Each named move below is a turn or a mirror, shown by a few rows before and after it. Which moves, in which order, take the first row of each later pair to the second? The first pair is answered.
move Q_255:
[-11  -1  16  10   8  -1  -6  -3  -3  -5  21   2  20  -8  -3  -5  -5  -3
  -6   3   2   0  -1  10  -3   0  -9  -8   6  14  -2  -6 -15] -> [-10  -1  18   9  10  -1  -7  -3  -3  -6  22   3  20  -9  -2  -4  -4  -3
  -5   2   2  -1  -1  10  -2  -1  -9  -7   5  14  -2  -6 -15]
[  0  -1   3   0  -3  -4 -12   2   2   4   6   6  10   3 -10  -9   3 -12
  -8   5   4   2   2   8   4  14 -10  14  -9   6   0 -14   9] -> [ -5  -6   2  -4  -5  -6 -13  -3   1   0   0   8   8  -5  -6 -11   3 -15
  -5   4   1   3   6  14  -2  17  -5  15  -2   3  -7  -7   4]
[ 17   8  -2   3  -4  -3  -7   4   3   7   9   4   3   7  -8  -5   6   6
 -10  14   2  -8   3  -7   4  14  -1   8 -11   8   8   6  18] -> [ 5 -3 -4 -5 -8 -7 -8 -5  3 -4 -3  6  1 -9  1 -8  6  0 -5 11 -4 -9 12  5
 -6 16 12 11  1  7 -7 21  6]
move Q_691:
[  2   5  10   2   0  -3  -9  -8   2  -6   8  -1   6  -1 -14   0   3  -7
 -11  13  12  -2  -5  -8   0  14  -8   8 -11  -6   1  -9  11] -> [ 11   3  14   1   1  -3  -2  -3  -9   4   7  -9   8  -4 -10   6   4  -2
  -5  19   2  -7 -12 -15  -3  -2  -3   7  -5   3   5   3  11]
[ 4  5  0  0 -2 -6 -3  0 -4  4 -1  2  5 -4 -1 -7  2  0  0  3  1 -5 -3  2
 -1  3 -4  3 -2  3  1 -6  4] -> [ 3  3  1 -1 -3 -6 -3  2 -5  2 -2  3  4 -3  0 -7  3  0 -1  3  1 -6 -2  2
  0  3 -4  3 -2  4  1 -6  3]
[ -1 -10   2  -4 -12  -4  -7   0   4  11  13   3   9   6 -13  -3  -8  -4
  -2  12  11   2   4  -5  -2   3 -11   8  -6  11 -10   0   9] -> [  2 -11   3  -5 -13  -5  -4   2   1  14  13  -1   9   5 -13  -1  -7  -2
   2  16   7  -2   1  -9  -3  -4  -8   8  -2  16  -7   5  10]
[ 11  -2   2  -7  -3  -9  13   4  -4   3 -10 -18  13   4   0   2   2  11
   4  12  10  -4   6  10  17  -9  10   2   1   8   0   9   5] -> [ 0  0 -1 -8 -2 -8  7 -2  8 -7 -9 -8 12  6 -1 -4  0  6 -3  7 21  4 15 18
 18 10  5  4 -7 -2 -3 -4  2]
move Q_256:
[  2   4  -8   7 -10   7   2   5 -10   0  10  -3   3   2  -9   2  -4   8
  -2   9   7   4  -7   2  -1   1  -9   5  -2  -3   4  -9   4] -> [  3  -1  -5   4  -9   5   5   4 -16   1   4  -8   2  -5  -4   5  -3   9
   3  13   2  -1  -8   1  -5  -8   1   4   7  -1   4   4   2]
[ -3  -2  -5  -3 -16 -10  -9   1  14   9  15   2   6   0  -2  -5   2 -10
 -11   4  -7  -1  -2  -2 -13  13 -20   7 -11   4  -9 -23  -2] -> [  9   1  -5   2  -8  -2   6  10   1  23  12 -11   1   5   3   8   5   3
  -1   5 -15  -4 -13 -17  -6 -15 -15  -7  -9  11   3 -10  -3]
[ -5   4  10   3  -7  -3   9   5   6   4   1 -10  10   6  -6   3  15   3
  -2  -5  -3   2  -3   3  -1   4  -8  -1  -2  -6   5  -7  -5] -> [ -5   1  10   0  -6  -6  11   4   1   6  -3 -14   8   2  -4   6  16   5
   2  -4  -6  -3  -3   1  -3  -3  -1  -1   4  -5   5   2  -6]
[ -9  -4   6  -2   3  -4  -4  -2  -2   0  -4   2  -6 -10   6   3  -1  -4
   0   3  -1  -2  -2  10  -3  -1   8   1   8  -4  -5  13  -4] -> [-8  2  2  4  0  3 -7  0  7 -1  5  9 -3 -1  2  0  0 -4 -7 -2  3  6 -1 10
  4  9 -8  1 -4 -8 -3 -6  0]
move Q_866:
[  5   6 -10   8   0  12  13   6   0  10  -1   1   0   2  10   7   7   9
   5 -10  -6   7   0  -3   7 -14  -7 -15  -5   1   5   3  -9] -> [ -6   5 -10   4   8   8  11   2  -1   2  -9   0 -11   4  11   7   3   7
   6 -10   7   2   6  -3   4  -8   8 -17   0  -9   6   9  -9]
[  0  -2   5   0  13   2   4  -3  -7  -4  -6  -1 -17  -3   9   2   1   6
   5  -4   1   3   1  -8  -2 -12  12  -5   7  -3   0  10  -3] -> [ 11  -3   4   4   2   7   7   0  -8   5   0   0  -5  -6   8   2   6   6
   5  -4 -13   7  -3  -7  -3 -19  -1  -2   3   8  -1   5  -2]
[  9  25 -12 -12   0  -1  11   6 -14   0  13  -7 -18  21   5   3  10   0
   6  -4  -7  10   1 -15   7  -8  13 -14  -6  -3  13   3  -5] -> [  6  21 -10 -16  -1  -7  10   3 -19  -3   8 -10 -19  13   7   2   9  -1
   9  -1 -10   6   3 -12   2 -10  23 -11   4  -2   9  12  -8]
[ -7   7  -4   0  13  -7   2 -14  -6  -5  -6 -13  -6   2  -4  -5 -13  -1
   4   7   7   4   2 -11   3 -12  10  -4  11  -3   9  -1 -10] -> [  5   4  -3   0   0  -4   5 -11  -9   4   0 -13   9  -6  -3  -4  -6   0
   7  10 -13   5  -2  -8  -1 -20  -1   1  12  12   6   0 -10]
Pairs:
(two moves a pair)
[-5  0  0  0 -1 -1 -6 -3  2 -6 -1  1 -3  0 -4 -1  4 -6 -3  1  8 -4  3  5
  0 13 -2  6 -3 -9 -1 -8 -3] -> [  4   3  -1   5  -5   6  -2   2   2   2   5   0   2   2  -4   2   8  -2
  -4  -2  -1   0  -2   0   3   5 -13   2  -9  -2   4 -12  -1] -> Q_866 Q_256
[-12   3  -8  -9  -7   8  -6 -17   8  -8  -3  -4   1 -13   2  -2   6   0
  -8   0  16 -11  -3   9   6  -4   5  10   2 -14  -6  17  -8] -> [ -1   8  -3  -5  -1   7   0  -9   0   3   1 -13   0  -4  -2   6   6   9
  -7   5  15 -18 -13  -5  12 -16   5   5   1  -7   8  21   1] -> Q_255 Q_256
[  9 -16  -9  -3   5   4   6  -9  -2  -2 -15  -7 -21   3  -2  -1 -10  14
   5  -8   9 -11 -10   1   8   1  15   0  -1 -22   4  17  -5] -> [ 15 -24  -9  -7 -18   1  -2 -12   5  -1  -7   3  -1 -11  -4  -9  -6   4
  -2  -2 -12  -6  -8  18   0  12  -3  18  -3 -10 -11   7  -5] -> Q_866 Q_256
[-10   6  -1   7   3   8   7   5  -4  -3 -10   6 -11  -3   9  -3   6  -3
   6 -10  -8 -10   7   1   4  -8  -3  -3   6  13  -7  -5 -13] -> [-10   8  -3  10   0  10   4   5   0  -5  -7   9  -9   1   7  -6   5  -5
   2 -10  -5  -7   9   1   6  -1  -9  -3   2  11  -8 -11 -12] -> Q_256 Q_256
[  2   5  -5   4   9   9  13   7 -14   0 -10 -12 -20   6   4   6  -3  11
   6   3   3  -6  -1 -17  -5 -15  14 -13   5  -4   4  12  -2] -> [  9   9  -7  10   7  16  14  12 -10   5  -2  -9 -13  12   2   6  -1  13
   3   1  -2  -1  -5 -20   1 -16   1 -16  -4  -1   6   1   1] -> Q_866 Q_866
[ -4   8   1  -9  -6   7  -3 -14   7  -4  -3   3   2  -4   7 -13  -2  -9
   6   2   9   5   1  -4  -2  11  -1   6  -6 -11  -6 -17   0] -> [  7  12   5  -4  -7   7   0  -8   5   4   5   0   8   2   0 -12   0  -6
   3   6   6   2  -6 -10   1   6  -8   8 -11  -3   2 -22   8] -> Q_866 Q_255
[-5 -9  2 -4  3 -9  0 -6 -4 -3 -3 -6  1 -5  3 -4 -3 -8  4  0  5 -4  2  0
 -5  4 16  4 10  0 -2 16  5] -> [-5  0 -3  5  4  2 -2 -3 10 -3  9  3  3  8 -2 -6 -1 -5 -5 -6 13  6  2 -2
  6 14 -4  1 -9 -7  3 -8  8] -> Q_691 Q_256
[  3   6  10 -12  30 -13  17  10  -5  18   5 -15  -2  26 -18  14  12  -2
 -12  -3  28 -11   4 -22  20 -16  -4  -3  -5   4  26   8   6] -> [-28 -11   2 -28  20 -17   7 -10   6 -10 -12  -3  -9   0  -4   0   7 -19
 -10 -11  31  -2  30   8   5   8  14   6   9 -11  -4  19 -18] -> Q_691 Q_255
[ 16 -14  12  13  -9   4   3 -13  -5   9  17  -2   8  -7  -5   8   5  -8
  -4   7  -9  -7  -7   4   3  10 -17  10   3  -3   5  -7  -7] -> [  8  -8  13  16  10   7  10 -10  -8   7   9  -9 -12   5  -3  14   0  -1
   2   3   8 -11  -7 -10  10   3  -2  -5   4 -14  17   2  -9] -> Q_866 Q_256
[ -6   2   4   1   1 -10   0  -4  -5  -2 -10  -5  -2  -8  -4   3  -9  -6
   5   3  -2  -9  -2   1   0   2  10   0   8  -9  -1   9   4] -> [ -5   8   2   6   2  -2  -2  -3   4  -3  -1   3  -1   4  -7   0  -7  -4
  -1  -2   6   0   0  -2   9   9  -6  -4  -6 -12   2  -9   6] -> Q_691 Q_256
[-5  0 -2  4 -2  1 -1 -3  7 -4 -1  6  0  2  1 -4  1 -3  2 -8  5 10  6  3
  0  2  0 -6 -1 -8 -2 -9 -6] -> [-5 -4  0  0 -2 -2  2 -3 -1 -3 -6  1 -2 -3  4 -1  0 -3  7 -4  0  4  5  1
 -4 -5  8 -6  9 -6 -2  4 -9] -> Q_256 Q_256
[  1  -2  -7   3  -3  -4  -4   5   9  -1  12  -2   9   0   3  -7   5   1
 -10   0  -1  -1   4  11  -4   7 -11   8  -3   2  -3  -6   5] -> [  1   2 -10   7   2   2   1   8   9   2  13  -2   4   6   2  -6   6   5
  -9  -5   3   1   5   6   1   3 -12   1  -6   0   0  -9   5] -> Q_256 Q_691
[-10  -2   1  -2  -9   0  -2  -3   5  -1   1   2   0  -6  -1  -2   4 -10
   3  -4   1   4   8   7   0   8  -2   6  -1   2  -5   1  -5] -> [-14   0   1  -1   2   1   3  -2   2  -2  -4  -2  -9   0   1   2   2  -7
   6  -5  10   1   8  -1   4   4   6  -1   1  -4   1   7  -6] -> Q_256 Q_866
[  3   6   6 -14  -3  -4  -6   0  -1  -4  -2  -7  -9  -7   1   8  13   1
  -7  -2  -3  -5  -5   7  -2  -8  -5   5   4  11   3  12   2] -> [  2   7   7 -15  -4  -7 -10   0   1  -6  -1  -5  -7  -6  -2   5  11  -3
 -10   0   0  -4  -3   9  -3   0  -7   9   4   9   3   7   6] -> Q_255 Q_256
[-14   0  -5  -3  -7 -11  -4  -5  -6  -6   4   7   7  -6 -10  -1  -5  -2
  -5   4   0   0   2   8  -1  -5  -2  11  -1  -7  -8   2   1] -> [-18   4  -3  -2   2 -10  -2  -5  -7  -8   0   5  -2   0 -10   1  -8   0
  -3   1  11  -1   2   1   3  -7   5   3  -1 -15  -2   4   1] -> Q_256 Q_866
[ -6   6  -9   1  18  -2  -8  16   2   5  -5   4 -17 -11   1  12  -5  -3
 -23  -7  21  -9  13  -4  11  10  -4 -16 -13  -8  11  -3  13] -> [ -9  -4  -2  -9  12 -15 -11  10  -7   4 -13   0 -14 -27   3  11  -6  -8
 -19   1  12 -20  14   2  -1   8  10  -6   3  -2   3  14  11] -> Q_691 Q_256
[ -1  -3  -7  -2 -16   2 -12  -2   3   0   4   7  10 -17   7  -5  -3  -8
  -4   4  -6   7   2  13  -3   3 -13   9  -6  11 -15  -1  -3] -> [  5   4  -9   5 -10  11  -5   5   5   8  10   6   8  -7   6  -1  -1   0
  -3   0  -6  12  -4   4   5  -6 -23  -1 -15  11  -5  -8  -1] -> Q_256 Q_691
[ 11   5   6   3  -7  -7  -3   0 -10   0   4  -2   6  -1 -10   0   1   1
  -3   9  -8  -6  -8  -4   1   1   2   7   1   7  11  -1   7] -> [ 11   8   3   6  -3   0   1   2  -9   2   5  -1   3   6  -8   2   2   4
  -2   7  -4  -3 -10  -9   7  -2  -1  -1  -5   5  14  -3   5] -> Q_691 Q_256
[  3   0   4  -5  -5   1   4   2  -1  10   6  -3   9  -1  -1  -1   1  -3
  -1  -7  -6   0  -1   0  -1   1 -13   2   0  10   0   0   0] -> [ -5  -3   5 -11   1  -6   1  -2  -3   1  -5  -5   1  -5   1  -3  -3  -5
   1  -6   3  -5   5   1  -5   3   3   2   8   2  -3  11  -2] -> Q_866 Q_866
[  4  -3  -7   6 -10  12   3   5   7   0  10  10   2  -4   2   1   6  -2
  -3  -8 -10  13   4   5   4   3 -14  -4  -9   2  -6 -11  -6] -> [  6  -4  -7   5  -8  14   9   7   1   3   4   4   0  -7   7   6   8   2
   5  -9 -15  10   1   1   4 -10  -6  -8  -2   6  -4   1 -10] -> Q_255 Q_256
[ 12   5   5  -1  11   1  10   0   4   4   1  -4  -6   0   0   8   6  16
   1  -2  -5   9 -13  -8   5  -4  -2  -7  -1  -5   3   2   8] -> [ -1  -1   2  -8   4  -3  -1 -10  14 -10  -3   4  -5 -10   3  -1   5   6
  -3  -5  -4  15  -3   7  -2  14   1   0   1 -11 -11  -2   1] -> Q_255 Q_256
[ 11   6   6   6  -7  -5  -5   4  -1   7  12  -1  12   5 -12  -4   2  -2
 -10   6  -3  -2  -4  -4  -2   4 -13  10  -6   6   6 -12  12] -> [  5  -3   9  -4 -10 -15  -8  -2  -6   4   2  -5  11  -7  -8  -4  -1  -6
  -6   9  -7 -10   1   3 -11   3   3  16   8   7  -3   3   9] -> Q_256 Q_256
[  7   0  -4   3  -2  13  12   6  -2   8  -2  -5   0   0   3   8   2   2
   7 -12 -14   4   0  -5   2 -17  -4  -9   0  12   0   5  -8] -> [-10  -5  -4  -6   6   4   4  -3  -1  -6 -12  -6 -11  -4   3   3  -4  -5
   8 -11   3  -2   9   0  -3  -4  16  -5   8  -2  -4  14 -10] -> Q_866 Q_256
[-11  -1  -5  -9  -3  -7   3  -3   4 -21  -6   1  -5  -1  -3  -7   0 -11
  -6   3   6   0   7   3  -5   3   5   6  -2  -3 -14   1  -3] -> [  9   4  -6  -1  -6   2  11   8  -1  -3   6  -3   4   6  -6   0   6  -1
  -7   4  -8   2  -6  -7   2 -15 -14   1  -9  12  -4  -4   3] -> Q_691 Q_866
[ -9   2   6  -5  -1   8   3  -6  14   9   1  -5   0  -5  -1   1  -5   4
 -14  -2  12  -3  -1  -8   6   5 -24 -16 -11   2   5 -15   5] -> [-16  -5  10 -15   3  -4   3 -12   3   5 -13 -15  -8 -18   4   2  -8   2
  -3   3  11 -15   2  -6  -3   0   0 -11  10   1   0   9   1] -> Q_866 Q_691
[  9  -6   4   5   0  -7 -19  13 -13   7   1   5  16   1   7  -1  -7   2
  -5  -6  10 -18 -12  -5  -1  -8   4  11   6   7   7 -12   6] -> [  4  -8   2   6  -2  -3 -22  10  -3   0   3  13  17   0   7  -7  -7  -2
  -8 -11  13 -10  -7   1  -1   1  -3  10  -1   2   1 -20   3] -> Q_255 Q_256
[-8  6 -2  0  2 -5 -8 10  7 -4  8 -5  6  3 -3 10  0  5 -1 -8  4 -8  5 -6
 -8  1 -2 -3 -9  2  8  2 11] -> [ -8   4  -2  -1  -1  -9 -11   7  10  -6   6  -4   6   1  -4   7   0   3
  -1  -8   5  -8   7  -2 -10   6   0   1  -9   2   6   1  10] -> Q_866 Q_256
[ 17  -5   1   4   5  13  -2   5  -4   5   4  -8 -12   2  -2   8  -3  -2
   4   1  -2  -4 -12  -5   0  -7   0  -7  13  -3  -2  -3  -8] -> [  7 -10   1  -1   1   8  -8  -1   1  -5   0  -4 -11  -7  -1   2  -5  -9
   2   1   0  -3  -5   6  -7   5   6  -1  18  -7 -12  -1 -12] -> Q_691 Q_866
[ 10   9  -2   1   4   2   4 -10   3  17   8   7 -10   8   0   3   1  11
   0  -8 -10  18   3 -15   9 -17  -4 -19  -4 -11   0   4  -5] -> [  5   8   1  -3  12  -3   2 -12   0  12   3   4 -16   8  -1   5  -2  11
   2  -7  -1  12   4 -17   8 -14   9 -19   1 -16   3  11  -4] -> Q_866 Q_255
[-2  1 -3  1 -3  1 -4 -2  6  0 -4  8 -4  3  2  2  0 -2 -5 -5  5 -1 -4 -4
  6  6  0  1 -2 -7  6 -4 -1] -> [  4   0  -2   0 -11   2  -3  -1   4   4   0   6   5  -3   4   3   3  -2
  -3  -4  -6   1  -7  -1   3  -1  -6   3  -1   1   3  -3  -3] -> Q_866 Q_866
[ -1   0   7   1   3   2  -8   0   4  -5  -1   6 -11  -2   1  -1  -6  -2
  -5  -4   5   4   3   6   5   6   0  -1  -3  -6   5 -10  -7] -> [  0  -6  11  -4  -1  -5 -10  -1   0  -3  -3   2  -8 -10   2  -1  -6  -5
  -4   1  -3  -1   3   9  -1   5   6   5   7  -1   1  -2  -8] -> Q_691 Q_256
[  0   3   3   1  14  -7  -5  12  -6  -8  -4   9 -10  -9  -1   1  14  -5
   4  -7  -4 -15 -13 -17  -1 -16   8  -6   1 -11   8  -3   9] -> [ -3   4   3   4   9  -5 -12  11   5 -13   0  16  -8  -4  -4  -5  13  -9
  -2 -10   1  -9  -8 -12   1  -1  -3  -3  -7 -17   4 -18  11] -> Q_256 Q_256
